The rows below fall into families. The same turns and mirrors carry the whole set onto itself and the rows of a family onto each other. For each named row, which other rows are in its family? Write them in the order they are listed.
These 15 rows form 5 families of 3 rows each.
j934: [ -4  16 -24  13  27   8  -4   2 -17  -9  -6  17  -1  -4 -25 -25 -10 -13
  11  -8  11  -6  27 -23 -10  14 -14   1 -12 -14  -5  23   4   2   2   1
 -12   9  -5  -4 -10]
j871: [  1  16   0  12  -2  31  -3   2 -27   5 -17 -12 -30  15 -33 -11   5 -22
  19   2   0  -2  15  12 -12  14   8 -14   5 -19  10  -2 -15   4 -11 -20
 -15  -5  -5 -10 -30]
j903: [  0  15   8  19  -1  11   1  -3 -21  -2 -11  -3 -35  10 -44 -18  -6 -17
  26   2  -4  -4  13  11  -4   5   2 -10   7  -2  14   2 -14   5  -2  -6
 -20 -17   9  -4 -34]
j690: [ -5  10  -9 -13  -5  -2   2   9 -17  -8 -14   8 -21 -15   6  -4 -18   8
   0 -22  -9   5  20  17 -27  13 -12   2 -12  -1  -3  -4  -3  21 -22 -14
 -11 -10   4 -16 -14]
j416: [ -4  27   1  13  -7  20  -4   9 -25   2 -13 -10 -25  11 -21  -8   3 -30
  15   1  -8 -12  12  19  -7   6  -4 -13   4 -13  14  -6 -23  -5 -10  -6
 -17  -1 -14  -5 -38]
j215: [ -3   2 -21  11  24   6  -7   7  -8 -16   5  14  -8  -7 -17 -18 -17 -18
   8  -4   8  -5  18 -16 -28  12  -8   4 -15   3 -17  23  14   9  -2  -6
  -9  20  -6   0  -3]
j608: [  5   8   7  -6  -6 -15  -2   1 -10  -7  -4   3 -13  -2  -9  -5 -17   9
   6 -11   4  -3  23  12 -22  34 -17  14 -23  11  -4   1   7   7 -18 -20
 -15  -7  -3 -14  -2]
j497: [ -2  10 -12   8  18   3  -2   9  -1 -21  -5  19  -9  -3 -35 -28 -18  -5
  10  -1  12 -13  23 -19 -19  17  -2  -3 -19 -11   8  15  12  12   1   7
 -16   3 -10   8 -13]
j84: [ -4  23 -28  19  24  15  -7  12 -13 -18  -2  17  -5  -3 -22 -16 -12 -26
   9  -8  17 -12  21 -13 -16  18 -12   3  -8  -8 -10  22   6  -7  -6   3
 -16   4 -15   5 -24]
j301: [-10  18 -13  22  21  11   4   8  -6  -4   1  16  -3  14 -33 -12 -14 -20
  20   3  10  -9  32 -11 -13  15   1  -3 -19  13 -13  18  14   5   6  -2
 -20  -2 -12  -8 -11]
j90: [  4   7  -6  17   5  30  -2   6 -22   4  -6  -9 -23  20 -31 -22   5 -27
  21  14  -8 -16   7  12 -15  -1  -3  -5   5  -8   7   4 -11   8   4  -5
  -9   1 -10  -8 -27]
j429: [ -1  27  10   2  -7  15  -2   8 -13   9 -11 -14 -22  22 -30 -12   6  -6
  13  10 -10 -12  15  25  -6   8   6  -2   1   1  11   6 -13   0   2  -9
 -11 -11 -14 -18 -16]
j865: [  5   4   5 -14  -7  -7   3   4 -22  -1  -6  -7 -28  -7   2  -9 -11   0
   6 -15 -15  -1   4  17 -28  15 -18   3  -2   8  -6  -1 -10  10 -15 -24
  -6   2   4 -14 -12]
j112: [-10  17   9 -11  -3 -13   9   8 -17 -18 -17   2 -28 -15 -10  -9 -17   4
  -4 -15   4  20   9  15 -22  14  -2   3 -10   7   2  -4  -1   9 -10 -19
  -3 -10   0  -4  -7]
j169: [ -1  13  -8 -14  -7  -9  -7  11 -18 -10 -15   5 -19 -12   2  -4 -19  -2
  -7 -25  -9   5  17  14 -28  17 -18   4 -18   5  -4   9  -7  -2 -26 -17
 -17  -5  -1  -6 -21]

Which other rows belong to the same family as j215? j90, j865
Which other rows belong to the same family as j690? j934, j871
Which other rows belong to the same family as j112? j903, j497
Which other rows belong to the same family as j169? j416, j84

The rows below fall into families. The same turns and mirrors carry the whole set onto itself and the rows of a family onto each other. For each named row, which other rows are in its family? Write them in the order they are listed.
These 35 rows form 7 families of 5 rows each.
j26: [-15  -2 -14  -7  10  -4 -24  -3   6  19  14 -29 -12 -15 -13 -12 -11  23
  -1 -19   1   6 -11 -13 -11   5 -12   7]
j939: [-13   7 -14 -22   8 -14 -20 -19   8   0   4  17  -1   4  -9 -17  12  -9
 -15 -15   9   0   7  25  12  14   0 -11]
j566: [-11 -28 -12  11  -4   0 -22 -17  -1  22   5   3  -4  10   0   0   1  13
 -13 -11  24   7  -3  13   2  20  -2 -19]
j330: [-26  -9  -5 -17   6   9 -19 -16  18  10  12   3   6  -7   1 -26 -13   0
   1 -17  23  -3   9  -4  -6  11  -2 -10]
j321: [ -8  15 -36  -3  -8 -13 -12 -12  21  14  -5   6  -5   2 -15 -13   9  -4
  -4   6  -3 -14  -3  13   6  12  -4  -4]
j333: [ -7   8 -25   5  -6 -13 -30  -4   7  11   1 -18  -2   6 -12  -2  11  13
   2  14  -5 -14 -11   6   7  11 -12  13]
j297: [ -5  25 -12 -23   9 -26 -22 -11  -1   4   5   3  -9   6 -13 -10  17  -1
  -6   0   4 -16   1  16   7  10  -9   3]
j274: [-29 -15   0   1   5 -10 -31  -8  -4   6   9 -21 -12   4  -9  -6  -9  30
   0 -19  -4   4  -7   0   8  -9  -7   1]
j457: [-22  -2  -7  -6  -3  17 -22  -9   6  -1   7  -6  -2  28  11 -10  -2   8
 -14 -16   6  13  -3  -4  -7   1   6 -11]
j113: [ -1   9   5  -4   3 -22 -22  -9  -7  14  -1   1 -16   1 -15  -3 -24  21
  -3   4   5 -22  -7   0  10  15   3  12]
j94: [  2  16 -22 -12  -1  -5 -16 -16   4   5   4 -15 -20   2   3  -4 -23  26
 -17   0   0  -7 -18   2  -6   3  -2   3]
j247: [ -9  -7   1  -6   1  -8 -22  -9 -10  26  -1 -10 -21   2 -19  15 -24  17
  -9  -5   4   0  -7   0   9   2  13   2]
j519: [ -9  -7 -29   1  -7  -6  -6 -19  16  21  -4  19  -7   6  -7 -13   3  -4
 -14  -9  16   0   2  16   4  19   3 -22]
j696: [-12 -17 -11 -16   5  -5 -26 -17  -5   0   9   4  -2   0 -10  -5   9   5
 -19 -24  17  17   0  24   9  10   7 -16]
j570: [-11  19 -13 -18   6 -11 -20  -5  13  29  10  -9 -16 -13 -14 -22  -8  16
   2  -7   4  -9 -14 -11 -16   8 -13  10]
j517: [-13 -31 -13  -4  10   5 -15   0  10  10  -1   6  -7  -1   5   4  12  16
 -11  -8  17  19   7   1   0  11  -6 -10]
j487: [-27  -3  -2 -14  -7 -12 -14 -23  10  11   1  28 -11   2  -5 -28  -7   7
   2 -16  19 -10   5   7   0  -2   7 -16]
j390: [-11  12   4  -1  -1 -19 -23  -6   6  -1  -3  19  -1   5 -17 -23 -12  11
   0  -6   0 -17   0   2  13  23   8   9]
j579: [ -9 -19 -11  13  -4  -7 -38  -7  -8  17   7 -20   0  10  -3   5   7  24
  -4   3  12  -1  -9   6   3  15 -12   3]
j193: [-13   1 -17 -11   2  13 -23 -13   3   5   6 -24 -13  15   6   5 -16  17
 -18  -7  -2  10 -11   0  -2  -7   0  -3]
j929: [-24 -19  -9  -6   8   8 -24 -10   9   7  14 -22   2 -12  -5 -14 -14  14
  -1 -25  12   9   4 -10  -6   7  -6  -7]
j688: [  0  10  -8 -16   4 -24 -28  -6 -19   9  11 -16 -14   2 -17   4  17  17
  -7  -1   6  -7  -8   8   1   5  -9   7]
j307: [-21  12 -11  -8   2 -22 -29  -8   5  14   2 -14 -23  -3 -16 -13  -8  27
   1  -8 -15  -7 -19   3   4 -10  -8  13]
j117: [-20  19 -11 -18  -4 -22 -17 -17  15  19  -2  17 -22  -4 -14 -27  -8  13
   3  -6   0 -15 -11   8  -1  -6   1   2]
j406: [-26 -14  -2  -3  -2   4 -21  -3   1  18  -3   2 -11   9 -23   4 -10   3
  -9 -20  -1  17  -2  -1  10   3  22  -5]
j561: [ -3   8 -23 -15   4 -16  -9  -1  23   5  -7  20  -8  -9  -1 -14  14  13
  -2  10   6  -9   0   4  -1  16 -10   5]
j67: [-12  12  -6  -5 -10   3 -16 -11   7  -5   5  16  -1  23   9 -30   1   9
 -11 -14  12  -1  -3  -6 -14  12   5  -9]
j198: [-17  15  -7 -24   4  -3 -18 -14  21  23   8  12  -5  -8  -5 -29  -9   2
   5  -6  18 -15  -1  -6 -14  11  -7   0]
j661: [  1   1 -20 -10  10 -16 -20   4  12  10  -4  -4 -14 -11  -3   2   8  28
  -3  16   1  -5  -8   2   0  11 -18  15]
j448: [-33 -25   6  -2   0  -3 -23 -18   0   3   7   3  -7   8  -1 -15 -10  17
   0 -25  16   2   6   1   6  -5   2 -16]
j509: [  3  23 -15  -9 -10 -10 -12 -17   6  -2   5   9 -12   7   5 -27 -13  22
 -13  -4   8 -12 -13  -2 -13  14   0  -1]
j825: [-10 -12 -18 -11   5  -3  -6  -3  22   4  -5  27  -3  -4   2 -12  15   5
  -7  -4  15   6  10   4  -1  15  -2 -11]
j369: [ -8 -22 -14  -4  13  -4 -24   5   2  13   1 -13 -12  -6   2  13   8  29
  -8   4   8  11  -4   0   0   8 -15   6]
j163: [-25  -2   0   0  -6  -2 -22  -1  11   2  -3  18   1  10 -21 -19  -2  -1
  -3 -21  -3   6   3   0  11  15  21  -2]
j64: [ -6 -15  -8 -12   2 -13 -31 -11 -21   6  12 -16 -10  -2 -15   6  13  18
 -13 -16  13  13  -8  13   0   5   2  -3]

Which other rows belong to the same family as j26? j330, j570, j929, j198
Which other rows belong to the same family as j561? j517, j661, j825, j369
Which other rows belong to the same family as j321? j566, j333, j519, j579
Which other rows belong to the same family as j67? j457, j94, j193, j509

The rows below fall into families. The same turns and mirrors carry the whole set onto itself and the rows of a family onto each other. For each named row, which other rows are in its family? Write them in the order they are listed.
These 32 rows form 4 families of 8 rows each.
j838: [ -3   4  -8   8   2 -24  -5 -13  -6 -11 -12  16   3 -29   7 -15  11]
j958: [  2   6 -18  11   1 -25  -4 -17   1   1 -10   7  -5 -39  -4  -9  10]
j749: [-10  -6  -3 -19 -12   7  -9  -3  -6   4  -9   8   2 -24  12 -10   1]
j813: [  9  -1 -18  15  11 -19  -4  -6  -4   3 -25  15 -16 -30 -10 -14   4]
j526: [ 24   5   4   2   1 -19  15 -10 -15   2 -11   0 -28  -9  -8 -10  -2]
j697: [ 10  13   2  -7   0 -27  10 -17 -14   2   2   0 -18 -17   9  -5  -7]
j396: [-14 -17   1 -18 -15   1   7 -11  12   5 -14  -1 -20 -11   0  -4   9]
j324: [  0 -19 -16 -22 -17   0  -8  -4  -3  10 -10 -10  -7 -25  -7  -6   6]
j714: [ 16   5  -1 -13 -12 -20   4 -12 -15  10   5   8 -23 -17  19 -10  -4]
j77: [  8  -7 -12   9   8 -15  14 -16  -2 -14 -33   5 -11 -27  -4 -22  19]
j312: [ -1 -15   5  -5 -10  14   5  -1   1   0 -26   1 -11 -17  -8  -6  12]
j394: [ -9 -23 -16  -6  -2  -4  32 -13   9  -6 -11 -10  -8 -26   2 -23  -2]
j755: [  0 -14 -10 -26 -23   7  -5  -1  -3  11 -10   6 -15 -11  -1 -17   1]
j150: [  7   5   2  -5   6 -31  14 -12 -11  -4   8   5 -22 -18  11  -7   2]
j145: [  4 -16 -19  -8 -15 -11  17  -3   9   7   2  -8  -9 -34  -6 -35  -9]
j124: [  4   0 -23   0   4 -21  -1 -11 -14  -2 -15  11   3 -30  15 -27  10]
j19: [ -9 -23   2 -18 -14   6  13  -6   5   4 -23   2 -17 -21   1   2   6]
j101: [ -5 -23 -13  -6   1 -12  22  -2  17   3 -11  -1 -18 -27  -1 -28 -15]
j602: [ 19  -1  11  -4  -8 -14  19 -15  -2   0 -14   2 -38 -13   0  -4   6]
j389: [ -9  -6 -23 -12  -8 -14  17  -6  -8  -5   7  -6 -12 -18   9 -31 -15]
j879: [ 25   2  -1  -1   1 -23  14  -5 -18  -5  -2   5 -30 -14 -10 -16   5]
j441: [ -1 -15 -15   2  -4  -7  31  -6   2  -9 -11 -12 -25 -11 -12 -29  -4]
j134: [-10 -25 -10 -19   0  -1  -3  -3   7   7 -23  -4 -17 -18  -2   1  -1]
j463: [ 27  -3   6  -5  10 -25   4   1  -6   6 -11   2 -25 -14  -2 -11  -6]
j910: [-10 -23 -13  -7  -6 -11  26 -15  11  -6 -16 -10 -16 -17  -1 -32  -4]
j612: [ 11  -2  -7  16   2 -16   0  -5 -10 -10 -26  16  -7 -23 -11 -20  15]
j632: [ 20   8  -9  13   2  -9  -2 -13  -6  -1 -28  12  -4 -20  -9 -18  13]
j676: [ -2 -18 -25 -13 -14  -9  14  -9  -4   2  -6  -5  -8 -20   2 -42  -9]
j411: [  4 -21 -27 -15  -7  -1  19  -3  -6   0  -7  -2  -5 -26   0 -37 -10]
j601: [ 19   4   7  -9   1 -32   4 -11  -1   2   4  -8 -14 -23   3  -6   1]
j120: [  0 -17 -10 -25 -23   7   1   1 -10  11 -11   5  -8 -23   4  -9   2]
j137: [  0  11  -8   8   7 -18  -2 -21  -1  -1 -18  13   3 -24  12  -8   8]

Which other rows belong to the same family as j749? j714, j77, j312, j124, j602, j389, j441
Which other rows belong to the same family as j463? j958, j813, j324, j145, j101, j134, j601
Which other rows belong to the same family as j394? j396, j755, j150, j879, j632, j411, j137

